(in the rows, 128 means zero)
Rotation paths and how fast each direction turns (deg/step)
Each turn is a multiple of 5 degrees from 10 to 175, or 0.
Each row of a path follows its step; steps can be skipped.
Rotation 1:
step 5: [126 119 127 116 132 130 128 132 125 132 134 128 114 126 132 136 129 133
 127 130 131 123 125 131 124 142 135 129 142 131 134 121 125 132 135 119
 126 133 128 118 123 135 125 127 129 133 133 128 135 129 126 121 138 128
 118 129 134 125 133 130 119 127 132 127 127 129 126 117 138 131 129 129
 130 121 136 132 125 127 128 128 127 126 128 128 124 128 134]
step 8: [121 140 134 136 133 123 120 129 129 127 134 112 123 131 121 135 137 124
 130 133 124 126 136 133 138 134 133 127 140 130 126 122 129 125 132 118
 133 121 133 127 128 125 127 128 124 128 122 128 127 126 130 131 129 126
 121 131 125 128 127 125 136 122 123 121 128 130 133 122 137 127 130 130
 119 132 130 132 128 121 126 132 124 123 133 124 128 124 123]
step 18: [128 127 127 131 134 120 131 129 135 125 142 141 124 139 128 127 125 132
 120 129 136 135 131 128 129 128 124 127 131 132 134 132 120 124 131 127
 130 125 125 118 130 128 132 137 132 119 128 133 120 133 117 124 125 123
 125 126 137 119 130 123 122 129 124 128 133 126 130 126 133 129 120 132
 130 133 123 135 119 133 131 124 137 121 132 127 124 131 124]
step 20: [134 134 125 124 129 128 129 131 116 130 125 121 121 131 125 135 117 130
 128 128 123 118 134 137 127 128 117 124 133 129 125 123 132 124 140 116
 122 124 128 132 126 134 120 135 126 130 134 122 129 126 118 128 123 136
 132 126 127 129 134 133 125 125 124 128 120 133 128 119 124 126 126 126
 127 127 131 122 124 117 123 133 135 132 132 135 126 123 125]
step 22: [122 131 126 122 129 124 127 129 122 123 128 129 133 131 132 121 130 123
 125 120 125 132 126 129 139 129 121 124 122 137 143 132 129 126 120 133
 132 128 132 134 124 129 120 134 120 119 117 131 127 133 124 125 133 130
 129 129 130 131 126 126 118 130 134 129 137 130 119 123 133 133 128 130
 128 125 131 133 128 124 113 127 118 131 124 128 134 135 129]
step 24: [127 138 135 127 116 128 124 126 131 129 136 130 118 131 122 133 131 131
 127 128 130 130 134 136 126 135 131 128 131 129 131 125 136 127 136 132
 127 140 129 127 125 130 137 119 125 126 138 129 127 125 123 134 140 132
 139 124 132 124 134 136 132 121 128 127 134 123 129 130 141 121 129 126
 128 129 126 135 126 121 130 134 124 128 134 121 131 122 132]
step 25: [120 128 130 131 132 128 129 133 122 122 138 134 121 131 132 134 122 134
 123 130 133 130 130 129 121 127 132 134 136 132 138 124 140 127 126 133
 128 137 125 122 122 133 126 123 121 127 130 129 134 132 124 133 137 129
 137 135 128 122 131 124 131 135 132 127 132 129 121 128 134 120 129 138
 122 126 128 126 124 126 127 125 138 135 121 135 139 128 128]
step 29: [133 135 134 129 126 124 128 128 128 125 118 129 138 125 123 124 131 138
 131 133 137 130 129 131 133 134 117 136 138 125 131 133 135 126 130 129
 130 138 125 133 117 126 123 125 123 129 124 132 124 127 115 125 123 127
 121 129 134 128 132 115 137 132 125 129 133 139 128 125 128 128 129 138
 128 127 132 123 130 125 119 131 121 127 132 129 123 127 124]
step 34: [115 125 136 135 131 127 119 136 131 128 135 125 127 124 122 136 127 122
 122 133 130 124 129 127 133 128 125 127 131 138 135 130 129 124 128 123
 129 126 130 120 124 130 131 133 125 120 117 124 123 132 133 128 118 125
 128 122 122 131 136 123 127 122 120 130 136 129 130 129 129 124 133 134
 134 122 113 138 126 129 123 125 128 133 124 127 118 133 125]
Directions:
[127 127 129 128 128 129 128 128 129 131 127 130 127 129 125 128 127 128
 127 128 128 127 129 127 128 129 127 128 129 125 128 129 127 127 129 128
 127 128 129 126 127 129 130 128 128 129 128 129 126 128 128 128 128 126
 127 127 131 128 129 127 128 125 128 129 128 129 129 127 129 129 131 129
 128 128 129 128 128 129 129 128 126 128 128 130 127 128 127] : 135
[126 128 128 128 129 129 126 127 130 127 129 128 130 130 127 130 127 127
 127 127 130 129 129 126 128 127 125 127 126 130 127 128 127 129 127 127
 127 128 127 127 128 129 128 127 129 127 125 129 129 128 126 128 128 127
 125 129 126 131 127 128 130 127 129 127 129 128 128 128 129 129 127 127
 129 127 128 128 128 128 126 127 128 127 128 128 130 128 126] : 95
[127 127 128 130 128 129 127 127 129 128 127 129 128 128 127 127 128 128
 128 128 127 128 129 128 127 128 129 130 129 130 130 129 128 126 127 130
 128 130 129 128 129 129 128 131 128 128 127 128 126 128 129 130 127 126
 129 128 128 128 128 130 127 128 128 130 128 126 126 128 128 125 127 127
 131 127 129 129 126 130 128 128 127 128 129 128 131 126 127] : 120
